Look-ups in named tables: a row name and a column name give one cell, copied from the table.

Table Gar
         Votatal  Zabez  Lovizi  Sobo
Veguse        52     53      11    51
Patetif       38     49      33    47
Lezi          22     22      95    37
Rem           53     55      11    51
Lefori        41     26      42    52

What is the Zabez of Lefori in Gar?
26
What is the Sobo of Rem in Gar?
51
What is the Lovizi of Lefori in Gar?
42
What is the Zabez of Rem in Gar?
55
What is the Lovizi of Rem in Gar?
11
What is the Sobo of Lefori in Gar?
52
What is the Lovizi of Veguse in Gar?
11
What is the Sobo of Patetif in Gar?
47
What is the Zabez of Lezi in Gar?
22
What is the Votatal of Rem in Gar?
53
What is the Sobo of Veguse in Gar?
51
What is the Votatal of Veguse in Gar?
52

Table Pusuba
	Romu	Zon	Nom	Tinar
Gazemi	56	131	252	41
Fitir	158	135	115	33
Rokani	91	157	35	64
Zep	151	99	233	67
Nazet	83	166	35	72
Tov	69	64	251	80
Tutaso	114	148	35	95
Rif	90	151	36	65
Zateki	78	127	252	24
Feno	137	95	121	24
Resogu	23	132	49	75
Ket	23	155	125	95
Lamap	106	138	248	51
Ranev	158	122	226	60

Rif, Romu -> 90
Feno, Tinar -> 24
Zep, Romu -> 151
Rokani, Tinar -> 64
Rokani, Romu -> 91
Resogu, Tinar -> 75
Zep, Tinar -> 67
Nazet, Nom -> 35
Resogu, Zon -> 132
Lamap, Romu -> 106
Gazemi, Tinar -> 41
Ranev, Zon -> 122
Zateki, Tinar -> 24
Rokani, Zon -> 157
Nazet, Romu -> 83

Table Voraka
|  | Vora | Fibib |
|---|---|---|
| Rok | 1597 | 8466 |
| Pobivaz | -23790 | 13323 |
| Golen | 31405 | 56790 |
| Gok | -15878 | -49162 |
| Nemive | 38569 | 28000 |
| Nid | 17025 | 75596 |
| Sigum | 29731 | 51397 |
| Basom | -22137 | -76436 |
| Nam | -31146 | -8901 |
| Gafi | 6905 | 40191 |
| Bozi | -4249 | 26842 |
| Fekul | 57109 | 7195 |

What is the Fibib of Gok in Voraka?
-49162
What is the Vora of Gok in Voraka?
-15878
What is the Vora of Gafi in Voraka?
6905
What is the Vora of Sigum in Voraka?
29731
What is the Fibib of Nid in Voraka?
75596
What is the Fibib of Pobivaz in Voraka?
13323
What is the Fibib of Golen in Voraka?
56790
What is the Fibib of Nemive in Voraka?
28000
What is the Vora of Bozi in Voraka?
-4249
What is the Fibib of Rok in Voraka?
8466
What is the Fibib of Basom in Voraka?
-76436
What is the Vora of Fekul in Voraka?
57109
What is the Vora of Rok in Voraka?
1597
Which row has the largest Fibib? Nid

Table Nage
|  | Baz | Ror | Til |
|---|---|---|---|
| Sufegu | 28 | 1 | 224 |
| Monumu | 45 | 31 | 188 |
| Kebima | 48 | 40 | 17 |
| Nev | 111 | 61 | 121 |

Til of Kebima = 17
Baz of Kebima = 48
Til of Monumu = 188
Ror of Sufegu = 1
Baz of Sufegu = 28
Baz of Nev = 111
Baz of Monumu = 45
Ror of Nev = 61
Ror of Kebima = 40
Til of Sufegu = 224
Ror of Monumu = 31
Til of Nev = 121

Zov.csv
,Pagud,Kolebo,Dig,Zuvud,Rem,Pokobu,Rekile,Murevif,Kefonub,Pep
Zet,-0.04,0.63,-0.13,0.70,0.61,-0.17,-0.03,-0.12,-0.08,0.29
Lel,-0.52,0.71,-0.30,0.65,0.39,-0.09,0.69,-0.23,-0.14,0.37
Mefoduf,-0.13,0.79,-0.08,0.58,0.67,-0.03,0.11,-0.37,-0.11,0.45
Novo,-0.42,0.71,-0.35,0.70,0.45,-0.09,0.69,-0.19,-0.17,0.34
Napek,-0.04,0.68,-0.08,0.61,0.61,-0.11,-0.03,-0.19,-0.02,0.34
Kivu,-0.42,0.68,-0.35,0.72,0.45,-0.11,0.55,-0.16,-0.17,0.34
Sas,-0.42,0.65,-0.30,0.68,0.34,-0.11,0.55,-0.19,-0.17,0.34
Mude,-0.13,0.76,-0.13,0.65,0.67,-0.11,0.26,-0.23,0.01,0.37
Kega,-0.42,0.68,-0.35,0.72,0.45,-0.11,0.55,-0.16,-0.14,0.32
Golor,0.06,0.60,-0.13,0.70,0.61,-0.18,-0.03,-0.09,-0.05,0.24

What is the Murevif of Novo in Zov? -0.19
What is the Rem of Napek in Zov? 0.61
What is the Zuvud of Sas in Zov? 0.68
What is the Rem of Golor in Zov? 0.61
What is the Dig of Kivu in Zov? -0.35
What is the Kolebo of Kega in Zov? 0.68
What is the Pep of Lel in Zov? 0.37
What is the Murevif of Sas in Zov? -0.19
What is the Rekile of Novo in Zov? 0.69
What is the Rekile of Lel in Zov? 0.69
What is the Kolebo of Golor in Zov? 0.60
What is the Dig of Lel in Zov? -0.30
What is the Rem of Kivu in Zov? 0.45
What is the Pagud of Zet in Zov? -0.04
What is the Murevif of Kega in Zov? -0.16
What is the Dig of Mefoduf in Zov? -0.08
What is the Dig of Golor in Zov? -0.13
What is the Pep of Napek in Zov? 0.34
What is the Dig of Kega in Zov? -0.35
What is the Murevif of Kivu in Zov? -0.16

Toz
columns: Zakadud, Biz, Zag, Kesog, Nezuf
Piget: [387, -2013, 1216, 829, 667]
Gad: [-9191, 6026, 1184, 2269, 2018]
Puf: [-8870, 5212, 1470, 2284, 2164]
Zopo: [-4112, -918, 3200, 3025, 2843]
Mimogot: [-6076, 4093, 583, 1203, 1082]
Kaze: [1806, -2521, 269, -672, -376]
Dorela: [-6934, 2995, 2212, 2925, 2529]

Nezuf of Zopo = 2843
Biz of Gad = 6026
Biz of Dorela = 2995
Kesog of Dorela = 2925
Zakadud of Mimogot = -6076
Kesog of Piget = 829
Zag of Puf = 1470
Zag of Dorela = 2212
Nezuf of Piget = 667
Nezuf of Puf = 2164
Zakadud of Piget = 387
Zag of Zopo = 3200
Zag of Gad = 1184
Kesog of Kaze = -672
Kesog of Mimogot = 1203
Kesog of Puf = 2284
Zakadud of Puf = -8870
Zag of Kaze = 269
Biz of Mimogot = 4093
Biz of Piget = -2013

Pufeva:
	Rigupe	Risedep	Fesozap	Fama	Lizav	Mim
Molid	-0.1	-1.8	-2.2	8.7	2.1	1.0
Migu	0.0	-9.5	3.6	3.8	5.3	4.7
Lumo	1.0	2.9	4.5	-4.0	-1.3	2.9
Kaligez	9.3	-0.6	1.6	-1.2	5.0	-1.3
Rilof	1.0	2.0	-0.4	3.6	-1.2	1.0
Beko	-0.2	-3.6	-1.0	5.5	4.4	0.6
Bamazeg	-2.1	1.8	-4.0	6.6	1.0	1.1
Botedo	-3.4	2.1	1.4	-1.1	2.5	-1.9
Kunoza	3.4	-2.9	2.3	-3.3	4.4	-0.9

What is the Lizav of Molid in Pufeva? 2.1
What is the Fama of Botedo in Pufeva? -1.1
What is the Risedep of Bamazeg in Pufeva? 1.8
What is the Risedep of Kaligez in Pufeva? -0.6
What is the Lizav of Kunoza in Pufeva? 4.4
What is the Lizav of Migu in Pufeva? 5.3
What is the Risedep of Kunoza in Pufeva? -2.9
What is the Fesozap of Beko in Pufeva? -1.0

Pob.tsv
	Nor	Lusik	Dabekog
Luba	0.48	0.85	1.34
Dizi	1.25	0.75	2.48
Puga	4.13	1.90	0.20
Vival	7.11	2.91	-2.94
Korelu	2.26	0.63	-0.33
Pidube	-0.08	1.41	0.67
Kegek	0.96	2.07	2.97
Gibu	-2.01	7.80	6.26
Nukiroz	-6.24	4.86	-2.15
Tipiv	5.08	2.23	-1.98

Dabekog of Vival: -2.94
Lusik of Tipiv: 2.23
Nor of Luba: 0.48
Dabekog of Tipiv: -1.98
Lusik of Korelu: 0.63
Lusik of Puga: 1.90
Dabekog of Korelu: -0.33
Row with the largest Dabekog: Gibu

Table Fuv
,Tuvutum,Bov,Paku,Fepe,Febe,Kifulor,Nopesed,Furasom
Pili,171,165,170,188,159,142,159,158
Boga,159,174,108,159,168,174,159,174
Rudig,97,146,150,159,159,119,159,142
Virodag,125,142,193,188,86,144,189,188
Bomu,144,132,169,136,135,159,159,166
Lavad,159,159,163,176,166,141,154,158
Savez,130,159,163,156,149,159,150,159
Zotemin,159,123,172,134,197,139,159,179
Sateseg,55,124,150,159,159,166,144,140
Tov,176,160,169,181,159,159,183,177

Paku of Savez: 163
Fepe of Virodag: 188
Furasom of Rudig: 142
Fepe of Savez: 156
Febe of Pili: 159
Nopesed of Pili: 159
Nopesed of Tov: 183
Furasom of Savez: 159
Furasom of Zotemin: 179
Kifulor of Lavad: 141
Bov of Rudig: 146
Kifulor of Pili: 142
Bov of Boga: 174

